Each path below is one point turned by a fixed rotation once a step. After each direction that follows a path, write how fast that rotation turns it, in degrees a step (0 if it stays still).
Each turn is a multiple of 5 degrees from 10 to 175, or 0.
Each row of a path follows its step; steps can be skipped.
Rotation 1:
step 0: [-19 -12 -23 -30  -4 -10   1   6 -15   0  -2   6 -21 -11   2   1   5 -17
   1  -6   2  -2  11 -16  11  16 -19  12 -18   5   4  -6 -15  -3   0   9
  27  -2  -4 -13   7  -2 -18   0  36   6 -12   2   0   6]
step 3: [ -8  15  -5   5  16  33  10  -1  12  -1 -10  -2  -9  -7   2  -5  31 -13
  -2   3  11  -6 -11 -30   2  -7  -3   9  -1 -11  16  -8 -19   4 -16  -4
   8  11 -24  10  -6 -19   6 -15  26   0  -4   7  -5   0]
step 4: [ -2  -2   7   2  11  -8  -2   5  -7   3  -8   4  18   8  10 -20  15   1
  -1  20  10  -1  -2   5  -1  13   9  12  13 -14 -27   4  14 -10   3   4
  13  -5 -11 -16  -8 -13   4 -13  28  -4 -47   4  -8  -6]
step 11: [  0   8  10   0  -7   9  -6  -2   6  -1  -6  -4  -9 -14 -15  36   9   7
  -6 -15   9   4 -13   4  17  27  -9  11  22 -10  13  -6 -18   2 -22 -13
  17  26   0  -9  -7  13   9  -8  -6 -17  -3   6 -15 -15]
step 13: [-17   7   6   5   3 -12  16  -3 -10  12   8   9  -3 -14 -17 -16  22  -2
  10  -6   9  10 -31  -8   7   7   3  12   3  -1   4 -15 -26   3 -17   9
  36   8  -3 -22  13   2   5   3  10   0  -2  -2  19 -11]
step 14: [-27   3  -2   6   3  -3  14 -12  -7   6 -19   9   3 -10 -10  -4  -8  16
   1  10   7  -7  -8  13  16  32   1  -9  -2 -10  -6   6  11 -36  -6 -27
  10 -11 -17   4  12  -2  24  -9  -2  -3 -10   2 -11 -11]
step 15: [-27  -7 -14 -16  -4  -9   9 -26  -1  -3   7   7 -11 -24  -7  -1   2  -5
  -5 -28 -13   3  -9 -11  -8  23 -10   2   2  32  -9  12 -19   8   6  -6
  11  -1   0   4   7 -11   1 -10  11   3 -28  -4   5  -5]
step 26: [ 15  18   9 -25  13  -8  -7  13   0  -5   1  -5  21  -5 -19  14  11   6
  10  -9  16 -13  -8  -8   8  -1  -5  13  11   7 -18   1 -19 -16 -24   3
  27  19   1  -5  -8  12  17 -19   1   5  -4  13  -8 -10]
Directions:
[-5 -3  1  6  6  2  1  2  9 -7  6 -1  4  1  4  0 -3  2  3  3 -5 -3  1 -1
 -4  6  0  4  6  6 -5  1  6 -3  1  5  0 -1  5  4  1 -3 -1  2  0 -1 -3  1
 -3 -8] => 135
[ 0 -2 -4 -3 -3  4 -4 -2  2 -5 -4 -5  4 -1 -9  4 -3 -2  2  1  2 -3  1  2
  5  5  1 -3 -7  5  2 -2  0 -1 -6 -6 -2  2  3 10  0 -3 -5 -6  4  3  4  3
 -3 -3] => 120
[ 3  2 -4  1 -6  2  3 -2 -1 -3  0  3 -7 -4  4 -2 -3  4  4  1 -1 -6 -2  4
 -3  7  0  2 -3  0 -4  4 -5 -1 -6 -6  3 -1  5 -1 -1  0  0  1 -2 -8  3 -6
 11 -1] => 20
[ 8 -3  0  1 -3 -3  9  6 -2  4  1  0 -1 -2  1  2 -6 -4 -7  6  3  9 -4  1
  3  1  1  1  4  4 -1  0  2 -4  1 -5  0 -1  3  6 -1 -8  3  2  1 -3 -3 -1
 -3  4] => 140
[ 6  1  0 -2 -1 -2 -7  4 -2 -1  2 -6 -3 -4  7 -2  4  1  4  6  3  4 -8 -1
 -6 -2  1 -2 -2 -3 -1  2  0  0 -9  9  0  3 -5  7  2  1  2 -1  3  3  0  0
  1 -5] => 80
[ 0 -1  0 -7  2 -5  0 -4 -2 -1  1  2  2 -1  0  4 -8 -3 -3  3 -2 -6  0 -5
 -5  3 -4 -1 -5  3 -1  0  1 -2 -4  8  0  1  0 -2 -9  1  5  4 -4  0  4  9
  1  8] => 40
[ 3 10 -3  4 -4  3  2  4 -1 -7  4 -1  3  9 -3  2 -2  4 -3  1  8 -2  2 -2
 -4 -3  4 -3  3  1 -3  2 -3  0 -1  3  0 -3  0 -2 -8  3 -5 -6  5 -3 -2 -1
 -3  4] => 20
Rotation 2:
step 1: [-20  -2 -12  11  -8  20  11 -24  14 -24   3  -6  -1  18  13   9 -14 -11
 -15  21  21  10 -11 -15 -13   2  -9   4  26   2  -6  21   5 -11  -5  21
  -5   3  -2  -6  -1  -8  28  -9  11   7   1  14 -25   9]
step 4: [ 13  17  -5  12 -29  28  11 -15  12 -19  17   6  -9  14  18   1 -15 -15
 -12  -2  -3   6  -6   1 -16  -9  17   9   3   8  16  12  12  12  14  27
 -14  19   1 -16  -2 -15  -1 -17  13   4  -5   8 -21  10]
step 12: [  4 -31  10  -6   2   9  12   4   4 -36 -16  20   1 -17   3  15  10  -5
   3  19   3   6 -10 -19   5   9   3 -17   8  19  24  15   7  19 -16  -1
   9  20   4  19  -2  -4  22 -12  -1 -11   7  22 -17   3]
step 16: [  2  -7   9   7   0  27  34  16  -6   3  14   8 -20   7   7 -11   8  -9
  11  16   9  28  -3  -2  -5   7 -27   4  26  -2   7  20  -2 -13   0  -7
  -3  12  19 -10   7 -14  14 -16  20  -7  -4  23 -19   1]
step 17: [-16  -3 -25  27 -13   8  14  -9  29 -17  -9  -1   9   0  14   8   2 -32
   2   0  -9  -2  -7   4  11  11 -17  -9   5  -4  -1  11 -14 -13 -20  28
  -3  22   9   1   1  20   1  -2  12 -10   7  25 -18   9]
step 19: [ 13  19  -2  -1  -5  15  33  12   1  21  15  21 -22 -10  10  -3   5 -19
   5  -1 -21  27   1  -4  -6 -11   1   6  10   4  24  16  -1   3  13   3
   6  24   5 -10 -11  -9 -25 -22  -1 -13   2  18  -4  -2]
step 23: [  5 -32 -31  -1  -8  22  13 -13  10   9   7  20  11  -4  13  21   8 -16
   0  12 -20   1   1  24  -3  19   4  -5  -6  19  11   4  -4   1 -10  26
  10  18   8 -19  11   6  -9 -15 -18  -7   9  12  -9   5]
step 28: [ -7   2 -18   4  -4   3  13   9   6 -14 -13  15   9 -13 -22  20  -1 -15
  19  24   1  18   4  -8  -3  -1 -17   0  11   3  41  13 -11  12 -13  -8
  18   3  -2   4  -7  -2  -6 -10 -10  17  -3  39  -2   8]
Directions:
[  3   3  -4  -8  -2   0   2   2   3   8   3   3   2  -1  -3  -1   0   3
 -12  -3   0  -1  -5   1   2   0   4   6  -5   6   0  -1  -6   3  -4   3
  -2   0   4   3   4   0  -3   0  -3  -6  -3  -4  -5  -3] => 25
[ 3 -4  2 -1 -1 -3 -4 -2  3  7  5  7  0 -6 -2 -1 -3 -3  7  9  0  1  4 -3
 -8 -7 -1  5 -3 -1 -2  4 -4  4 -1 -3 -4 -2 -1  2 -1 -3  1 -1  9 -3  0  2
 -1  0] => 115
[  2   1  -3   0   6  -1  -2  -4   4   6   5   4   4  -1   1  -2   0   0
   2  -2   8   1   7   2  -1   3  -2  -2   6   2   2   1  -9   0   3   1
   1  -1  -1  -2   1   6  -2  -2 -11   6   0   6   5  -1] => 10
[-5 -1  6 -1  1 -3 -3  9  5 -5  4  4  3  4 -4  6  6  4 -6  3  0 -2  4  4
 -6  4 -5  3 -2  4 -6  1  3  1  1  0  2  5 -5  3  1 -3 -2 -5 -1  1  1  3
  6  2] => 25
[-2  6 -3 -5  2 -3  1 -4  8 -7 -8  3 -4 -5  1  2 -6  7 -6 -2  2  3  4  1
 -1 -6 -2 -2 -2  1  2  3  1  2 -2 -5  7 -2  0 -1 -5  1  4  5  1  0 -6  2
  2  4] => 110
